Families of rows that turns and mirrors carry onto each other, the same ones carrying the whole set onto itself: the rest of each named row's family, in list order:
4 families of 8 rows:
J523: [-27   4   1  33  20 -14  14   2  -1  33  56  -8  21  29 -13   1   6 -21
 -36 -35  32  -9  12]
J981: [ 18   7  14  30  -8 -38 -41   0  15 -17 -14  12   8 -11  -7  28 -52 -50
   0   2  -4 -33   0]
J296: [-20  17   8 -26  14  26  32  14  16 -60  -5 -16   7   0  22 -27   4   7
 -61 -19   0 -16   2]
J264: [-38 -18  13  43 -11  -2  -3 -53  -9   7  21  13   5  26  -5 -31 -26   1
   8  -9  26 -16  -8]
J748: [ 54 -29 -21   9 -10  11  12  33 -25 -17 -42 -29  -2  18   6 -19  17 -14
  25  13  43 -33 -18]
J946: [-31 -12  22   7  65   5  -2  33  12  20  -1  28 -50   1  12  15   4  -6
  29  28  34  14  -7]
J935: [-24  -9  35  32 -33  -2  20 -21  -6  33  39   9  11  20  -8   0 -20  14
 -41  -6  14  -4  12]
J379: [ 33  20 -13   4 -21 -10 -20  22  35  -2  13   2  -8  32 -22  -8  28   0
  20   3 -11  21  77]
J323: [ -1   5  20 -11  65  -1   5 -20  -4  28 -11 -18 -27  11  19   3   4   8
  61  41  32   8 -15]
J744: [  8  21  15 -38   3  17   0 -11  -6 -63   5 -26  43   0  18   5  35  22
 -27   8   3 -38   7]
J8: [ 37  24   7 -37   9  -1  15 -32   0   5  -1  13  45   4  10  10  22  32
 -20  -2 -58   1  -8]
J916: [ -5 -10  14  18  -1   3  15 -19  -5  46  40   3  -7  -4 -25  -7   0  22
 -55  -7  33   7   3]
J245: [ -1  27 -28  28   1  -3  -5   9  51  -8 -22  12   3  14 -23 -25  43   3
  53   9   1  18  41]
J254: [ 41   3 -17   5  15  24  49  27 -34 -14   4  -5 -19  29 -14 -32   3 -19
  26 -11  -6 -49  36]
J107: [ 20 -22 -20 -23  31  11 -18  -2 -14   3 -28  14  -8  22  -5  11   7  17
 -40   1 -36  32 -50]
J439: [-26  32 -30  -9 -25  -7 -11  48   2   4   8  26  12  43  27   0   5 -36
  30  19  29  23 -21]
J446: [  8   2   2  -8 -40  14 -20  -8  41  -4 -58  24   3   8  -7 -36  30   1
  29  24   0  -6  37]
J468: [  2  11  28  -7  67 -11  -3   7  -8  -1  -2  -3 -49  -1   4 -12  -6  -9
  64  44   6  -4 -14]
J775: [ -2  18  -8 -13  27  -9 -26  29  23  -2  -9 -34  25  -6 -11  17 -64  -8
 -29 -26   2 -51  21]
J395: [-16  16  -4  -1  30  45  -5  15  53 -65 -20 -15   7  -2  17  -2  10  17
 -20 -12  14   1 -30]
J23: [-34  -1 -19 -11  10 -11  -8  68  16  24 -17   2 -18  39  49   3 -24 -32
  20   2  20  11 -25]
J644: [  7   4 -19   5  12   7  -4  -8  52  23 -49  12  22   6 -32 -13  23   4
  47  18   5  30  36]
J972: [ 52 -12  -4   2 -16   2  15   7 -16 -15 -58  26 -12  20   4 -19  11  22
  45  -8  16 -46  -2]
J537: [-21  16 -18 -30 -28  -8  32  45 -27  27 -11 -32  15  10  38  31  -5   2
   4  27  16  21  -3]
J650: [-21  24 -22 -18 -24   0  -2  51   2   9 -20  -2  24  16  25  36   6 -46
  33  29  29  12 -25]
J184: [-31   5  32 -32  -4  11  23 -10  19 -68  19 -18  17  11  13 -27   7  -3
 -34  -4  -2  -3  23]
J611: [ 60 -14 -26  13   7   9  -1  35 -43  -7 -31 -10 -15  27   0 -37  21 -32
  33   6   5 -30  -4]
J472: [  6   2  14 -14  25 -23 -22  -7  20 -11   0 -11   9  -2  -2  31 -64 -29
 -19 -19   3 -64  31]
J237: [  3   5  13  26  50 -25 -26  29  14  21  32 -39  13  -1  -9  20 -34 -24
 -22   2 -21 -39  27]
J505: [ 56  -8   8 -24  20  -6   0  -1  -7 -11  24  41  23  16  12  33 -27  28
 -18  -5 -51  -1  -5]
J521: [  7  21  12 -46  64  18  10 -11   7  23   4 -12  -6 -24  27  29  -6   5
  34  22  46   5  28]
J838: [ 34 -11  -7 -31  27   6 -24   5   4   0  11  26  10   4   6  28  -4  49
 -37 -20 -46  18   2]

Which other rows belong to the same family as J395? J981, J264, J379, J254, J107, J537, J521
Which other rows belong to the same family as J8? J523, J946, J744, J446, J23, J972, J237
Which other rows belong to the same family as J611? J296, J935, J323, J245, J650, J472, J838

